Here are some points, one per row:
c(-2.62, -0.99, 0.69, -0.94, -0.61, 0.14, -0.62, -0.74, -0.37, -0.20, -1.26,
  1.28, 0.04, -0.59, -0.10, 1.09, 0.55, 0.63, -0.61, -0.54, -1.13, 0.16,
  -0.26, -0.53)
c(-2.12, -0.91, -0.70, -0.25, 0.81, 0.02, -0.55, -0.55, -0.31, -0.52, -0.40,
  0.18, 0.15, -0.22, -0.64, -0.76, -0.36, 2.09, -0.45, 0.23, -0.31, -0.65,
  -0.05, -0.40)
c(0.65, -0.87, -0.21, 0.57, 0.69, 1.32, 0.75, 2.52, -1.91, 0.54, 1.66,
  0.96, 1.08, 1.21, -0.54, 0.29, 0.54, 2.41, -0.53, 1.69, 1.68, 1.12,
  0.34, -0.93)
c(-0.07, -0.94, -0.75, -0.26, 1.61, -0.16, -0.41, 0.39, -1.41, -0.45, 0.22,
  0.09, -0.15, -0.97, -0.04, 0.76, 0.34, -0.71, 0.51, -1.33, -1.20, -0.16,
  -0.23, -0.70)
c(-1.00, -0.97, -0.30, -0.01, -0.10, -0.31, 0.46, 0.18, -1.44, 1.82, 1.03,
  1.02, 1.18, 0.42, -0.26, -0.63, -1.32, -1.79, -0.53, -0.96, -0.97, -0.61,
  0.86, 1.63)
c(0.76, -1.22, -0.40, 0.11, -0.84, -1.17, 1.60, -1.01, 1.43, 0.12, -1.61,
  -0.87, 0.44, -0.33, 0.38, -1.84, 0.72, 0.43, 0.02, 1.44, -0.55, -1.25,
  -0.41, -0.03)
c(1.87, 0.10, 0.20, -1.02, 0.36, 0.23, 0.29, -1.42, -0.21, 0.34, -0.03,
  0.84, -0.23, -0.20, -1.19, 0.44, -0.41, 0.24, -0.51, 1.93, -1.64, 2.61,
  1.02, -0.31)
c(0.02, 0.49, -1.61, 0.23, -0.66, -0.18, 0.24, -1.59, 2.19, 2.08, 2.80,
  -0.15, 0.98, 0.13, -0.23, -0.24, -0.32, -1.20, 1.29, -1.65, 1.06, 0.95,
  -0.21, -0.45)
c(-0.37, 1.92, 0.45, 0.25, 0.39, -2.04, -0.49, -0.46, 1.29, -0.61, 0.09,
  1.27, 2.96, -2.14, 0.49, 1.36, -2.22, -0.62, -2.24, 1.59, 1.85, -0.45,
  -1.15, -2.97)
c(2.15, 3.88, 0.55, 0.73, 0.57, 1.50, 0.19, 0.14, -0.66, 1.97, -0.75,
  -0.20, 2.82, 0.60, 1.81, 1.06, 4.09, 0.15, 0.05, 0.32, 1.36, -0.48,
  2.43, 0.66)
c(-1.27, -0.02, 0.58, 0.17, -0.72, -0.34, -0.22, -0.99, -0.31, -1.27, 1.12,
  -0.36, -1.85, -0.55, 0.56, -0.92, 0.91, -0.46, -0.88, 1.47, 0.02, -1.07,
  1.08, -0.71)
c(0.85, -0.17, -1.61, 2.37, -0.26, -0.02, -0.52, 0.28, 0.27, 0.63, 2.48,
  1.14, -0.86, -0.19, 0.89, -0.98, -0.35, 0.13, -2.23, -1.58, -0.17, -0.07,
  -0.60, 1.16)
c(-1.43, -0.79, -1.27, -0.75, -0.90, -0.78, -0.28, 0.22, -0.48, 1.61, -1.59,
  -0.93, -1.19, 0.59, -0.83, 1.78, 0.74, 0.77, -0.67, -0.50, 0.60, -1.24,
  -0.38, -0.52)
c(-1.93, -0.39, -0.09, 0.08, -0.01, 0.67, -0.80, -1.24, 0.83, 2.18, 1.56,
  -0.48, 0.91, 1.69, 0.91, -0.42, -0.94, -0.96, -0.90, -0.89, 1.66, 0.98,
  -0.13, 0.56)
c(0.35, 0.98, 1.80, -0.03, -0.14, 0.02, 1.01, -0.23, -0.76, 0.10, 2.00,
  0.14, 0.06, -0.32, -1.05, -0.72, 0.87, -1.24, -0.83, 0.76, -2.09, -0.18,
  -0.25, 0.50)
c(-0.43, -0.50, -0.60, 0.85, -0.79, -0.17, 1.41, 0.36, -0.74, -2.01, 0.18,
  -1.10, 1.30, 0.13, -0.20, 1.45, -1.69, -1.09, 0.89, 0.99, 0.48, 1.02,
  0.77, 1.48)
c(-0.15, 0.44, 1.18, -0.25, -0.72, 1.11, -0.15, 0.01, -0.66, 1.03, -0.79,
  -0.98, 0.23, -0.45, 1.93, -1.53, -1.63, -0.01, 0.68, -0.97, 1.00, -0.44,
  -0.52, -0.50)
c(0.72, -0.60, 1.83, 1.54, 0.98, 2.70, 0.64, 0.06, 0.22, -0.36, 0.05,
  -0.19, -1.28, 0.96, 0.51, 1.19, -0.05, 0.06, 0.06, -0.14, 0.22, 1.11,
  -2.49, -0.51)
c(-0.32, -0.40, 0.25, 0.03, -0.98, 1.67, -1.64, 0.23, 0.36, -0.68, -0.34,
  -0.77, -0.01, 0.11, -0.68, 0.10, 0.58, 0.37, 0.60, -0.55, -0.65, 0.27,
  0.23, 0.09)
c(-0.45, 0.61, 1.35, 0.04, 1.13, 0.53, 1.78, 4.63, 2.59, 0.57, 0.79,
  1.95, 1.49, -0.18, -0.13, 0.56, 1.03, 1.68, 2.14, 0.26, -0.50, -0.74,
  0.66, 1.00)
c(-0.77, -0.94, -0.44, 0.48, 0.20, -0.41, -0.35, 1.11, -0.33, -0.06, -1.17,
  -2.10, 0.78, 0.06, -0.98, -0.66, 0.31, -0.44, -1.66, -1.37, -0.41, -0.40,
  0.00, -0.54)
c(0.42, 0.19, 0.26, 0.82, -0.50, 0.30, 0.44, -0.12, -0.66, -0.93, -1.04,
  -0.69, 1.55, 0.39, -0.10, -0.11, -1.15, 0.69, 1.87, -0.37, -2.06, 0.19,
  0.87, -0.54)
c(0.94, 0.16, -1.34, -1.29, 0.70, -0.60, -0.31, 0.58, -0.52, -0.53, 0.47,
  -0.13, -1.39, -0.71, -0.52, -0.30, 0.46, -1.80, 1.24, 1.17, 0.65, 0.79,
  -1.14, 0.84)
c(0.12, -0.12, -0.73, -0.19, -0.70, -1.11, 0.07, 0.51, -1.57, -1.02, -1.98,
  0.24, -0.26, -0.20, -0.21, 1.06, -0.01, 0.71, -1.57, -1.59, 0.29, -0.53,
  -0.11, -0.74)
c(0.40, -0.48, -0.26, -1.58, -0.45, -0.35, 0.06, 0.08, 0.46, -0.11, -1.38,
  0.51, 0.24, 1.18, 1.83, -0.96, -0.37, -0.88, -0.32, 0.50, 0.49, -0.57,
  -0.91, 0.82)
c(-0.14, 2.60, -0.87, -1.41, -0.56, 0.18, -0.14, -0.03, 0.33, -1.09, 0.65,
  -0.86, -0.76, 0.04, -1.25, 0.68, -0.88, 1.55, -0.82, -1.49, -0.44, -0.20,
  0.29, 1.51)
c(-0.47, -0.71, -0.51, -2.02, -0.31, 1.69, 0.22, -0.33, 1.31, -0.52, 0.17,
  0.48, -0.81, 0.13, 1.63, -0.36, -0.59, -0.26, -0.81, 0.70, -0.95, -0.27,
  1.57, -0.93)
c(-0.44, -0.78, 0.24, 0.20, -1.36, -0.85, -0.80, 0.60, -0.98, -1.02, 0.81,
  -0.99, -0.37, -1.03, -0.12, -1.18, 0.68, -1.00, 1.65, 0.73, 0.22, -0.01,
  0.47, -1.66)
c(0.91, -0.22, 0.75, -1.07, 0.77, 0.13, -1.88, -0.45, 1.46, -0.28, 0.89,
  -1.65, -0.20, -0.87, -1.02, 1.06, 0.49, 0.44, 0.86, 0.71, 0.04, -0.70,
  -0.48, 0.30)
c(-0.62, -0.23, -0.42, -0.47, -0.06, 1.68, -0.54, -0.05, -0.58, -0.45, -1.17,
  0.01, -0.22, -0.61, -1.23, -1.33, 0.50, 0.30, -0.06, 0.69, 0.77, 1.14,
  -0.44, 0.34)
c(0.65, -0.76, -1.05, -0.55, -0.92, -1.93, -0.58, 0.23, 0.31, -0.09, 1.14,
  -1.55, -0.64, 0.14, 1.00, 0.06, 0.70, 1.01, 0.19, 0.05, -0.96, 1.55,
  0.05, -1.65)
c(-0.38, 0.43, 1.38, -0.72, 0.72, -0.67, -0.89, 0.21, -1.22, 0.20, 0.76,
  -0.01, -0.89, -0.95, -0.48, -0.70, -0.63, 0.98, 1.30, -1.34, -0.50, -0.17,
  -0.78, -0.46)
c(0.99, -1.42, 0.68, -0.95, 0.18, 0.74, 1.43, 0.37, 1.16, -0.46, 0.02,
  -0.74, -0.22, -1.89, 1.08, -0.07, 0.30, -1.63, -0.87, -1.86, 0.90, -0.05,
  1.56, -0.43)
c(0.90, -0.31, 1.61, 0.14, 0.31, -0.84, 0.35, -0.24, 0.10, -1.68, -0.03,
  -0.06, -0.04, 1.52, -0.70, -0.36, 0.25, 0.43, -0.73, 0.05, -0.55, -0.05,
  -0.29, 0.37)
c(0.41, -0.71, 0.00, 0.27, -1.13, 0.10, 0.44, -0.88, 0.82, 0.34, 0.48,
  2.57, -1.07, 1.29, -0.69, -0.61, -0.23, -0.63, 0.73, -1.29, 2.85, -0.70,
  0.76, -1.22)
c(1.25, 0.41, 0.31, -0.43, -1.02, 0.01, -1.11, 0.69, -0.37, 1.07, 0.07,
  -0.60, -0.70, 0.83, -0.46, -0.74, -1.42, -0.09, -0.37, 1.82, -0.65, -1.82,
  0.15, -0.96)
c(0.49, -1.12, -0.73, 1.80, -0.68, 0.66, -1.15, -0.20, 1.17, -0.17, -0.50,
  1.08, -0.66, -0.85, 0.35, -1.21, -0.94, 0.08, -0.43, 0.13, 0.20, -0.27,
  0.98, 1.07)
c(0.68, 1.26, 0.38, 1.03, 1.35, 0.43, 1.95, -0.84, -0.67, 0.77, -0.41,
  -0.39, -1.70, -0.44, -0.73, 0.79, -1.67, 1.12, 1.30, -0.15, 1.43, 0.22,
  1.03, -0.28)
There is one direction along which these points spread out most. Take the direction at right angles to it along which they spread out most. Go by this last direction. How far along it is each point below, from 0 to 99? The average is 50, and the first point in the table lies past the average. One standard deviation of the points above along it is 16.
c(-1.68, 2.16, -0.28, 1.01, 0.15, -0.11, 1.24, 1.69, 0.66, 0.07, -0.89,
  -1.20, -2.18, 0.90, -0.10, -0.39, 0.18, -1.82, -0.54, -0.07, -2.05, 0.93,
  -0.07, -2.62) -> 59
c(1.26, -0.62, 0.37, -0.28, 1.75, -0.40, -0.36, 0.03, 0.93, -1.14, -1.85,
  -0.79, -0.05, 0.42, -1.59, -1.13, -0.01, -0.21, -0.57, -0.45, 0.11, 0.56,
  -0.08, 0.78) -> 63
c(0.63, 0.25, -2.18, -0.81, 1.82, 0.62, -0.55, 0.35, -0.52, -0.68, 0.07,
  -0.43, -0.52, 0.22, -0.39, -0.10, -0.53, 0.19, 0.99, 1.43, 0.03, -1.53,
  -0.83, 0.83) -> 62
c(0.54, 0.25, -1.23, 1.26, 0.10, 1.02, -0.77, -1.86, 1.14, -0.42, 1.06,
  2.64, 2.09, 1.69, 0.48, -0.47, 0.17, -1.51, 0.65, -1.40, 0.21, -1.55,
  -0.26, -0.90) -> 17
c(0.26, 0.50, -0.17, -1.42, -1.07, -1.78, 0.27, -0.56, -0.33, -0.25, 0.53,
  1.42, 1.56, 1.08, 1.06, -1.32, -0.26, -0.06, -0.02, -1.62, 0.27, 1.33,
  -1.22, 0.04) -> 33
c(-1.01, -0.62, 1.56, 0.79, 1.02, -2.55, 0.34, 0.27, -0.04, -0.11, 0.31,
  0.71, -0.37, 0.86, 0.51, 1.47, 1.05, -0.16, 0.83, 1.72, 1.62, 0.76,
  1.57, 1.45) -> 54
c(0.28, -0.67, 0.39, 0.25, -0.56, 1.12, 2.28, -1.66, -0.34, -0.50, 1.93,
  -1.31, -0.01, -0.46, 0.85, 1.29, 0.70, 1.71, -0.26, 0.71, -0.67, -1.64,
  -1.46, 1.03) -> 57
c(-0.78, 1.23, 0.52, -0.63, 0.43, 0.46, -0.75, -0.69, -0.83, -1.21, 0.06,
  -0.48, 0.07, -1.11, -1.43, -1.31, 0.29, 0.28, -0.24, 0.28, 1.08, 0.21,
  -0.45, 1.68) -> 58
c(-0.99, 2.01, -0.10, 1.53, 2.11, -0.56, -0.03, -0.15, 1.02, 1.27, -1.25,
  0.67, -0.51, 0.04, 1.47, -0.36, 0.79, 1.90, 1.21, 0.72, 0.37, 1.64,
  0.71, 1.17) -> 53
c(-0.51, 0.29, -1.02, 0.63, -2.30, 0.35, -0.29, 1.01, -0.04, 0.41, -1.64,
  0.46, -0.14, -1.40, -1.23, 1.52, 0.44, -0.97, 0.00, 0.38, -0.32, 0.16,
  -1.51, 0.85) -> 58
c(-0.87, -1.16, -0.65, 0.49, 0.50, -1.34, 0.28, -0.79, -1.23, 1.87, -2.27,
  -0.05, 0.32, -0.48, -1.17, 0.67, 0.26, -0.14, -0.30, -0.57, -1.03, -1.06,
  -0.45, -1.24) -> 58
c(1.00, -0.67, 1.02, 0.10, 0.03, -0.79, -0.33, 0.26, -0.54, 0.74, -0.80,
  0.35, -0.34, -0.32, 2.25, 0.18, 1.16, 0.06, 0.19, 0.80, -0.31, 0.90,
  -0.64, 1.89) -> 56
c(1.29, 0.14, 1.14, -0.41, -0.31, 0.05, -1.24, 0.08, -0.01, -0.90, -0.27,
  0.05, -0.58, 0.83, 0.30, 2.84, -1.16, -0.71, 0.70, -0.60, -1.34, 0.28,
  0.37, 0.70) -> 62
